rotation steps, each row followed by its count of steps:
The counts run from 0 to 340.
16,16,-11,-3,1,4,1,-25,22,-1,-24,-11,12,-43,-17,7,3,-8,-1,29,-2,-7,2,5,47,-24,4,-19,29,23,2,-8,18,-13,-20,-11,-14,-6,-3,6,23
164
8,21,18,12,17,-26,-17,1,-8,18,-11,-10,14,-12,-15,-8,3,-32,-2,27,-8,-50,-15,-8,-16,-12,-13,-6,15,28,26,12,27,-22,7,-12,-11,1,-3,-16,-11
306
2,-15,0,25,29,-6,-24,-36,-11,14,-3,1,7,-7,-25,-21,33,-22,5,36,-10,-30,-14,12,13,5,-16,-9,7,2,-18,8,-8,4,-10,-12,-17,6,-6,-4,20
143
-21,-18,8,13,33,-18,-24,-2,4,6,-2,-8,-13,-32,-22,4,14,16,-18,32,5,-26,17,24,-4,-4,0,22,-3,23,14,8,-18,2,4,-6,-14,21,2,16,36
42
20,-1,-1,-32,-15,22,-13,-13,-6,27,5,-2,16,-22,-12,-7,5,-23,-18,7,11,-45,-21,6,-11,-12,-9,-21,34,11,9,13,10,-8,-5,-24,-20,-17,-10,4,22
181
-6,-6,-4,-10,37,-20,-17,-9,14,32,12,11,-4,-31,-10,-1,3,-11,3,22,7,-37,-19,16,-16,-12,-18,3,8,20,-10,-13,15,-10,10,-29,-15,6,-9,-15,34
10
2,-29,15,-25,13,25,-31,-9,-12,18,-4,-15,17,-30,-28,-10,18,5,-12,40,-6,-18,-8,8,5,-4,-7,-2,3,10,7,4,-23,-9,-2,-28,-26,6,-7,9,30
15
-8,11,-4,4,11,-8,2,4,26,4,-21,-4,4,-46,-10,36,-15,-4,9,17,24,-36,-7,-1,7,-32,-6,-6,8,17,20,6,35,3,-3,-16,-19,-7,-7,9,19
4
-8,32,-8,-4,0,-9,-16,-3,27,-5,-21,-17,9,-16,-24,25,12,-3,-25,11,7,-38,8,10,15,-1,26,-9,23,15,45,15,17,-14,-3,1,10,-14,7,10,17
324
-9,-20,7,26,22,3,-31,-27,-15,5,-16,-8,1,-16,-16,-19,26,-37,1,35,-14,-15,7,26,15,3,-18,7,8,8,-4,4,7,-3,-7,-11,-20,19,-1,16,17
336
-35,-12,-3,8,37,-10,-15,-11,14,9,2,2,-7,-36,-13,12,15,13,-17,13,13,-34,4,15,-16,-13,-3,19,-9,19,17,15,-36,-5,-16,-10,-10,7,4,19,24
236
19,6,7,1,2,-5,-14,4,-8,22,7,-1,9,-7,14,-18,13,-23,-5,12,-6,-48,-14,21,-16,-21,-24,13,-4,32,12,-2,12,-30,13,1,-22,14,-32,-5,1
52
-10,-20,-4,-11,-2,3,-14,3,28,-2,-34,-13,15,-17,-23,4,21,-3,-12,39,6,-18,6,27,31,9,7,-23,-2,19,6,-10,12,-27,2,-18,21,13,-18,-6,26
292
2,-11,-10,2,30,-5,-39,-6,10,18,-2,-15,5,-14,1,-5,13,-11,-20,21,-24,-17,-9,24,8,-6,-6,1,13,32,4,3,-22,-35,-4,-9,-26,37,-3,-11,10
76
8,34,-19,11,6,-14,-1,-2,31,4,-5,8,2,-35,-12,32,-8,0,6,21,16,-36,-10,6,4,-31,3,-1,21,10,21,15,17,2,-16,3,-20,-13,-7,-5,17
197
13,14,0,7,13,-7,-21,-10,16,12,-23,-2,3,-16,-17,-4,-7,-31,-4,42,-18,-22,4,6,17,-14,-1,-12,38,24,1,1,34,-18,2,-12,-11,11,6,-22,18
332
1,12,-26,-1,3,-10,-13,-36,19,5,6,2,4,-25,14,-7,32,-30,-10,6,-11,-15,-7,36,36,-11,-5,8,18,14,14,-23,19,-27,-10,-5,-8,-2,-8,10,23
161
7,-11,-4,3,-24,10,-4,-23,10,-9,-33,-17,12,3,-16,-6,15,11,-25,24,17,-30,8,24,37,2,1,-33,5,18,6,11,-1,2,8,-12,7,10,-20,8,34
124
-4,11,9,6,3,-15,-20,-16,35,-15,-19,-24,13,-17,-20,7,-6,2,-13,16,5,-41,10,1,30,-2,21,-1,9,21,40,5,35,-3,0,-6,12,-11,1,3,17
131
27,-14,-8,-12,-7,22,-10,5,32,0,-10,0,24,-22,2,19,14,-7,16,38,4,-27,-26,18,26,-21,-7,-10,-10,11,6,3,6,-14,-15,-5,-27,6,-36,-5,21
225
8,-26,2,-11,-1,11,-28,5,11,6,5,1,3,-16,10,-5,2,-6,-34,29,-7,-42,-13,11,-32,-17,-7,7,16,1,38,22,-8,-16,-1,-13,-14,27,-9,4,15
242
-10,14,12,22,34,-31,-40,-12,-5,11,-3,3,-4,-8,-7,-3,3,-19,-11,19,-15,-54,-12,10,-6,-4,-10,11,5,6,22,10,10,-7,9,6,-15,10,-5,-11,6
304
17,15,-12,10,6,-3,6,0,44,-4,-3,4,0,-30,-9,31,-6,-7,8,30,17,-37,-13,-3,4,-34,-2,-8,20,10,24,19,27,2,-10,-10,-16,-5,-7,-9,27
198
-22,3,-5,-9,32,-22,-19,9,25,23,-2,7,6,-29,-10,20,2,-7,-5,7,8,-50,-10,31,-6,-3,8,3,-2,26,15,-6,9,-28,-11,-4,8,-10,-20,-8,18
263
18,6,4,5,6,-17,-9,-6,16,-3,23,-10,15,-21,13,-11,23,8,-8,11,4,-45,-24,21,6,-18,-9,26,-20,15,38,-9,14,-10,12,-1,-19,1,-31,16,5
219
7,-12,-8,8,-1,-2,-21,-2,23,5,-10,-19,19,11,3,18,17,-14,-7,-6,18,-52,-16,31,4,3,-14,-11,-22,17,21,2,11,-13,11,-2,1,16,-38,16,11
92
-6,-14,-29,-11,6,18,-10,7,30,11,-14,10,14,-25,10,25,27,-18,5,23,1,-12,-18,39,10,-14,-14,4,-9,9,8,-3,-1,-21,-15,-6,-19,20,-23,15,29
33
-11,0,7,4,-11,11,-5,-22,-26,1,-20,-11,14,-19,-39,-7,22,-6,-13,19,21,-36,5,-8,-2,-8,-5,-24,17,12,22,30,-13,13,-17,-19,-3,-21,0,23,14
148
8,-21,16,21,-4,8,-13,-1,-23,-13,-27,-5,6,-6,-22,-20,10,-2,-19,53,-7,-30,13,19,3,-14,-10,-10,7,12,7,29,-16,-4,-6,-1,-15,31,-14,1,16
82
9,-13,15,9,-11,14,-7,5,-29,6,-33,-3,1,-14,-16,-14,-1,-16,-20,48,-9,-31,15,15,-1,-20,-3,-9,20,20,8,23,-13,-15,-16,-6,-13,22,-5,3,7
81
21,-5,11,4,3,-12,-17,-6,11,-12,23,-11,9,-20,4,-10,20,20,-9,25,5,-47,-22,19,6,-11,-6,22,-17,3,44,2,10,5,13,-2,-19,5,-30,17,14
218
-2,-19,16,-19,18,11,-27,-17,-12,17,2,-19,9,-28,-14,-16,26,13,-9,28,-8,-20,-16,7,14,-8,-14,-2,-9,19,2,1,-32,0,11,-25,-34,10,-5,8,26
16
-6,3,-19,13,9,0,-33,-23,39,8,-21,-7,3,-4,23,14,14,-35,-18,0,-5,-27,-5,25,14,-5,-6,11,8,13,24,4,19,-17,11,-3,-8,26,2,7,26
328
-10,8,-6,-7,10,-4,13,8,17,20,-23,9,-6,-39,-22,13,-1,3,-1,37,15,-17,12,13,6,-25,-3,-13,11,47,-23,0,5,-18,-5,-17,-8,5,-11,-15,36
37
11,13,2,12,18,-5,-21,-21,17,20,-15,-6,12,-10,-10,5,-16,-34,7,21,-6,-35,-12,-5,16,-19,-2,-20,30,23,-1,5,28,-14,-6,-17,-17,-4,3,-23,4
138
23,1,13,-21,-8,4,-4,17,-22,10,-10,1,23,-18,-17,-6,14,-10,2,45,-11,-35,-12,27,4,-5,0,-6,13,11,13,13,8,-31,-13,0,-16,-3,-39,-10,2
55
-20,-29,18,-3,8,15,-13,1,14,3,-23,6,-4,-33,-18,6,11,-1,-11,49,10,-16,19,22,-3,-10,3,10,-1,23,13,11,-11,2,-8,-17,3,16,2,19,46
40
-6,-11,-6,17,20,7,-45,-28,32,-4,-10,-16,10,-14,10,16,0,-31,-10,-1,-4,-39,-6,18,24,-2,0,16,2,5,35,3,23,-7,-3,-4,-10,7,3,17,12
134
-5,10,-16,-2,5,-7,-19,-5,12,24,-6,7,6,7,6,15,10,-22,-13,-13,14,-53,-13,51,7,0,-4,-7,-5,27,6,-5,10,-34,1,9,6,-1,-34,-4,15
94
-21,-13,1,8,22,-15,-16,1,32,8,-2,11,0,-17,1,17,11,-7,-9,6,16,-50,-3,36,-5,-4,-1,22,-25,14,23,-3,18,-12,-5,-3,14,4,-24,8,19
261
2,4,-10,3,-2,4,-27,-12,51,-11,-20,-24,8,-9,-2,22,12,-14,-20,16,5,-27,-6,6,23,1,3,-10,8,15,42,11,19,-8,11,-5,-3,9,7,5,25
326
-7,7,13,-3,7,2,-7,-16,-23,18,-9,-7,2,-31,0,-26,25,9,-12,12,4,-33,-6,3,8,-27,-20,11,-9,37,0,-1,-30,-8,14,-19,-38,9,-9,18,18
18
-8,3,21,19,7,20,-20,-14,12,-8,-46,-17,8,-11,-14,7,-3,-21,-10,27,-4,-35,18,-18,13,-21,10,-1,9,40,23,25,-7,-8,-17,-7,-4,0,13,5,1
106
